[[115 132 131 121 125]
 [154 145 111 118 134]
 [123 135 121 114 124]
 [142 132 113 119 129]
 [113 120 154 149 131]
 [141 122 122 133 131]
 [118 133 124 114 123]
 [115 127 136 128 127]
 [125 132 132 127 130]
 [154 145 110 117 134]
 [138 121 129 138 133]
 [123 131 132 126 128]]
->
[[128 126 132 131 123]
 [133 138 129 121 138]
 [134 117 110 145 154]
 [130 127 132 132 125]
 [127 128 136 127 115]
 [123 114 124 133 118]
 [131 133 122 122 141]
 [131 149 154 120 113]
 [129 119 113 132 142]
 [124 114 121 135 123]
 [134 118 111 145 154]
 [125 121 131 132 115]]

[[131 131 129 125 124 135 129 129 127 126]
 [137 137 137 131 122 133 124 130 133 126]
 [140 138 141 132 120 138 121 130 134 125]
 [140 127 136 127 119 150 123 127 128 129]
 [131 131 131 125 127 137 121 128 130 127]
 [130 136 126 121 122 136 131 130 127 124]]
->
[[124 127 130 131 136 122 121 126 136 130]
 [127 130 128 121 137 127 125 131 131 131]
 [129 128 127 123 150 119 127 136 127 140]
 [125 134 130 121 138 120 132 141 138 140]
 [126 133 130 124 133 122 131 137 137 137]
 [126 127 129 129 135 124 125 129 131 131]]

[[110 132 114 140 123 141 138 136 110 126 135]
 [115 131 112 143 114 135 130 130 112 119 132]
 [109 133 120 141 119 138 142 135 111 122 136]
 [109 105 120 149 143 107 126 118 109 144 121]
 [116 131 118 142 112 130 140 128 115 114 131]]
->
[[131 114 115 128 140 130 112 142 118 131 116]
 [121 144 109 118 126 107 143 149 120 105 109]
 [136 122 111 135 142 138 119 141 120 133 109]
 [132 119 112 130 130 135 114 143 112 131 115]
 [135 126 110 136 138 141 123 140 114 132 110]]

[[134 113 139 127 105 133 128 106 137 124 140]
 [138 111 151 131 101 139 126 105 146 125 154]
 [134 111 136 128 104 134 130 107 134 127 138]]
->
[[138 127 134 107 130 134 104 128 136 111 134]
 [154 125 146 105 126 139 101 131 151 111 138]
 [140 124 137 106 128 133 105 127 139 113 134]]

[[113 120 137 138 143]
 [126 136 133 128 139]
 [136 129 135 155 137]
 [141 130 154 123 136]
 [125 131 130 141 121]
 [137 129 127 133  99]
 [137 135 123 122 122]
 [146 127 124 115 129]
 [103 130 137  98 123]
 [121 130 129 129 130]
 [135 127 131 133 150]
 [125 129 139 136 129]]
->
[[129 136 139 129 125]
 [150 133 131 127 135]
 [130 129 129 130 121]
 [123  98 137 130 103]
 [129 115 124 127 146]
 [122 122 123 135 137]
 [ 99 133 127 129 137]
 [121 141 130 131 125]
 [136 123 154 130 141]
 [137 155 135 129 136]
 [139 128 133 136 126]
 [143 138 137 120 113]]

[[125 140 132 136 126 126 117 140 135 128 130 118 131]
 [108 119 146 128 143 107 139 129 118 123 147 135 123]
 [105 139 145 148 134 105 115 147 129 132 148 108 135]]
->
[[135 108 148 132 129 147 115 105 134 148 145 139 105]
 [123 135 147 123 118 129 139 107 143 128 146 119 108]
 [131 118 130 128 135 140 117 126 126 136 132 140 125]]

[[110 120 113 125]
 [135 128 106 138]]
->
[[138 106 128 135]
 [125 113 120 110]]

[[123 130 126 131 136 127 124]
 [124 121 131 133 131 124 131]
 [126 131 127 128 134 131 130]
 [145 128 131 130 124 127 130]
 [104 128 128 122 136 130 126]
 [121 132 127 127 128 123 131]
 [116 122 130 143 124 132 129]
 [117 127 130 122 123 131 125]
 [125 133 128 133 120 132 136]
 [128 128 131 125 131 126 128]
 [125 133 129 129 124 121 132]
 [115 123 126 156 123 132 118]]
->
[[118 132 123 156 126 123 115]
 [132 121 124 129 129 133 125]
 [128 126 131 125 131 128 128]
 [136 132 120 133 128 133 125]
 [125 131 123 122 130 127 117]
 [129 132 124 143 130 122 116]
 [131 123 128 127 127 132 121]
 [126 130 136 122 128 128 104]
 [130 127 124 130 131 128 145]
 [130 131 134 128 127 131 126]
 [131 124 131 133 131 121 124]
 [124 127 136 131 126 130 123]]

[[153 151 137 119 115 128 120 112 120 133 124 113 122]
 [139 152 157 112 142 133 119 136 130 136 106 115 128]]
->
[[128 115 106 136 130 136 119 133 142 112 157 152 139]
 [122 113 124 133 120 112 120 128 115 119 137 151 153]]
---
[[105 145 143 127]
 [152 102 134 111]
 [149 146 141 121]
 [109 137 128 120]]
->
[105 102 141 120]

[[114 122 146]
 [117 132 101]
 [149 127 132]
 [132 136 106]
 [136 114 115]]
->
[114 132 132]

[[115 140 146 112]
 [146 103 103 131]
 [128 129 129 127]
 [119 139 141 116]]
->
[115 103 129 116]

[[120 126 142]
 [153 143 120]
 [ 99 129 150]
 [106 118 107]
 [153 149 120]]
->
[120 143 150]

[[106 147 134]
 [137 139 116]]
->
[106 139]

[[119 120 124 101 112]
 [109 111 127 128 158]
 [132 131 115 145 143]
 [133 133 148 130 109]]
->
[119 111 115 130]
